In the rows, zero is written as 128.
The rows of R fall into several groups, which share some directions, and each row is roughly a mix of its group's hidden directions.
R, 94 rows:
[[131 130  71 105 171  97 130 130 194 113 140 111]
 [124 137 188 158 116 183 166 145 142 157 149 153]
 [ 94 139 128 147 166 112 181 147 124 184 132 171]
 [ 71 112 128 161 129 158 121  83 121 173 166 104]
 [116 112 138  89 139 180 168 131 164 181 150 149]
 [184 124 114 155 121 165  91 107 101 126  71 143]
 [166 129 142 110  84 149 117 100 152 153 111 198]
 [148 151 158 135  96 161 114  86 110  75 129 178]
 [139  69 125 128 125 128 111 198 103 137  84 118]
 [110 143 101 125 193 120 105 148 137 105 139  62]
 [ 89 135 122 103 114 129 189 171 158 100 170 118]
 [164 162 128  94 164  98 144  93 168  98 169 141]
 [170 135 145  79 116 113 143 105  65 103 127 165]
 [ 55 129 164 145 138 140 145 116 162 113 142  79]
 [ 91 150 181 185 113 120 132 169 127 114 121  89]
 [157 145  98 101 154  83 142 148 165  65 131 112]
 [135 118  83 101 124 100 167 199 127 152 153 115]
 [ 83 160 158 102 120 142 112 132 191 128 176 112]
 [ 90 155 150 150 184 101 103  93 143 153 126 171]
 [167 125 135 131  87 122 143 113  75 107 129 196]
 [ 77 135 136 126 138 119  85  88 158 155 147  71]
 [ 68 108 149 152 141 118 168 120  95 138 162  80]
 [ 86 112 160 169 107 135 179 112  91  82 125 123]
 [ 79 107 123 150 132 191  90  86 140 153 126 145]
 [168 141 162 180 113 158 163 159 123 111 131 177]
 [128 124  94 156 160 168 127 149 133 102  85  64]
 [175 117 145  62 113 172 163 140 138 104 139 148]
 [ 80 157 184 181 120 106 127 149 112 128 124  92]
 [147 174 159 153 135  85 107 104 142  72 151 101]
 [ 90 128 108 141 129  84  72  89  90 144 113  96]
 [159 121 110 206 112 160  95 109 135 137 130 164]
 [188 159 132  86 124 112 131 133 145  77 124 172]
 [104 103 112 159 178 130 167 119 113  88  89  85]
 [ 55 159 138 161 157 112 161  96 131 133 124  98]
 [193 106 119  88  80 153 135 149 117  96 153 126]
 [ 66 118 129 137 139 181 132 119 140  90  74 133]
 [111 133 123 103  99 162 192 148 175  91 137 149]
 [ 77 139 128 128 156 157 146 138 178  95 131  71]
 [167 136 109  97  80 144 168 152 129  74 119  98]
 [151 132 145 120 103 162 146  84 141  91 105 196]
 [113 123 164 143 176  60 134 138 101 160 159 133]
 [119 123 146 118 100 123  78  72  63 139 121 116]
 [162 122 140 140 117 165  93  80 151 151  73 160]
 [ 93 138 140  87 111 137 167 136 200 128 159 145]
 [160 138 160 112 143  71 148 124 105 129 197 138]
 [ 79  76 128 145 140 174 102 150 121 130  75 131]
 [155  99 104  91  97 128 124 167  91  79  87 116]
 [ 74 100 139 161 150 100 148 159  98 154 111  81]
 [144  91  97 122  80 202  97 129 135 136 120 122]
 [109 127 180 132 100 136 163 178  71 127 102 131]
 [145 136 160 137  94 106 123 138  49  90 102 132]
 [158 138 129 167 121 171 102 104  83  77  91 129]
 [129 131 127 123  91 132 188 145  98  70 152 167]
 [176 145 126 141  73 180 114 130 106 102 109 165]
 [143 130 118 126 159 150 188 148 163 158 146 186]
 [ 95 137 168  99 124 140  95  73 142 153 158  83]
 [103 171 103 151 132  97 158 145 145 131  69  82]
 [154 100 125 105 121  92 129 115 141 202 113 175]
 [201 127  92 145 132 138 133 132 153  86 133 173]
 [ 73 141 157 145 180  84 158 141 118 108  95 125]
 [ 75 111 146 154 110 169 178 130 164 115 106  96]
 [142 155 112 103  93 147 177 134 140  61 107 102]
 [165 157 136 107  76 146 121 130 116  99 157 191]
 [129 115 130 181 156 126 107 104  66 105  93  93]
 [168 106  95 144 101 113 128 176  77 173 113 123]
 [130 154 163 122 155  67 167 116 108 117 182 129]
 [111 112  90 101 131  78 124 139  61 128  87 129]
 [ 77 112 134 163 153 147  91  89 129 184 146 140]
 [150 193 130 127 157  78 118 102 160 136 129 167]
 [104 114 105 141 191 139 133 127 157 121  92  66]
 [ 99  89 100  57 124 155 116 118 141 162 123  97]
 [140 156 103 151 129  70 134 164 134 170  92  87]
 [160 117 124 107  80 145 168 126 146 136 112 200]
 [161 170 135 120 157  98  93 103 157 140 133 191]
 [ 82 139 139 130 160 158 119 113 151  86  72 168]
 [111  58 123 131 102 195 105 139 107 138 130 118]
 [133 111 107 122 100  97 190 174  82 119 152 147]
 [ 68 127 131 183 128 127  90 116 138 172 126  92]
 [ 63 120 126 168 153 153  98  94 138 175 117 130]
 [128 115  84 138 143 104 158 189  85 122 135  83]
 [127 138 155 101 155 117 149 147 131  54  90 166]
 [ 83  97  90 130 115 108 101 158  96 137  81  88]
 [195 126 120  99 120 139 127  86 101 110 140 183]
 [ 91  99 138 153  96 156 136 179  87 157  88 121]
 [ 65 112 132 145 130 158 119 137 165 184 131  91]
 [ 66 124 151 158 153 117 153 119 108  87 144  78]
 [112 125  92  99 187 122 140 148 187 136 122  89]
 [131 119  67 114 155  86 152 180 143 101 101 125]
 [169 126 127  83 133 164 122  72 163 134 167 150]
 [ 88 110 136 110 120 147 107  82  89 197 128 133]
 [126 154 129  75 103 113 126 159 168 148 188 153]
 [206 151 112 101 103 121 101 117 148 137 159 160]
 [ 94 101 100 173 125 155 130 187 164 148 103 107]
 [107  96 110 157 120 148 154 165 145 171  89  74]]

One row of each group comes first, with its name. Which group is each row after those in?
[165 149 124  74 147  88 127  74 106 104 148 150]  (122)
[ 77 116 124 133 149 128 141 156 171 161 129  62]  (97)
[ 77 163 123 157 167 121 115 113 158 136  66 142]  (99)

[180 121 103 115 112 152  68 137 152 148 103 171]  (99)
[144  92 106 173 155 122 136 121  79 133  68 103]  (97)
[141  85  59  78 134 135 138 140 114 145 102 156]  (122)
[129 129 158 138 172  49 132 149 104 159 149 134]  (99)
[115 148 133 136 179  99  66 121 105 129 152  78]  (97)
[122 141 133 111 176 156 115  77 186  95 102 132]  (97)
[ 77 123 162 141 142  78 150 112  86 106 171 117]  (97)
[174 153 102 159 161 113 132 112 183 101 157 160]  (122)
[167 116 100 104 105 122  82 119 134  63 117  92]  (122)
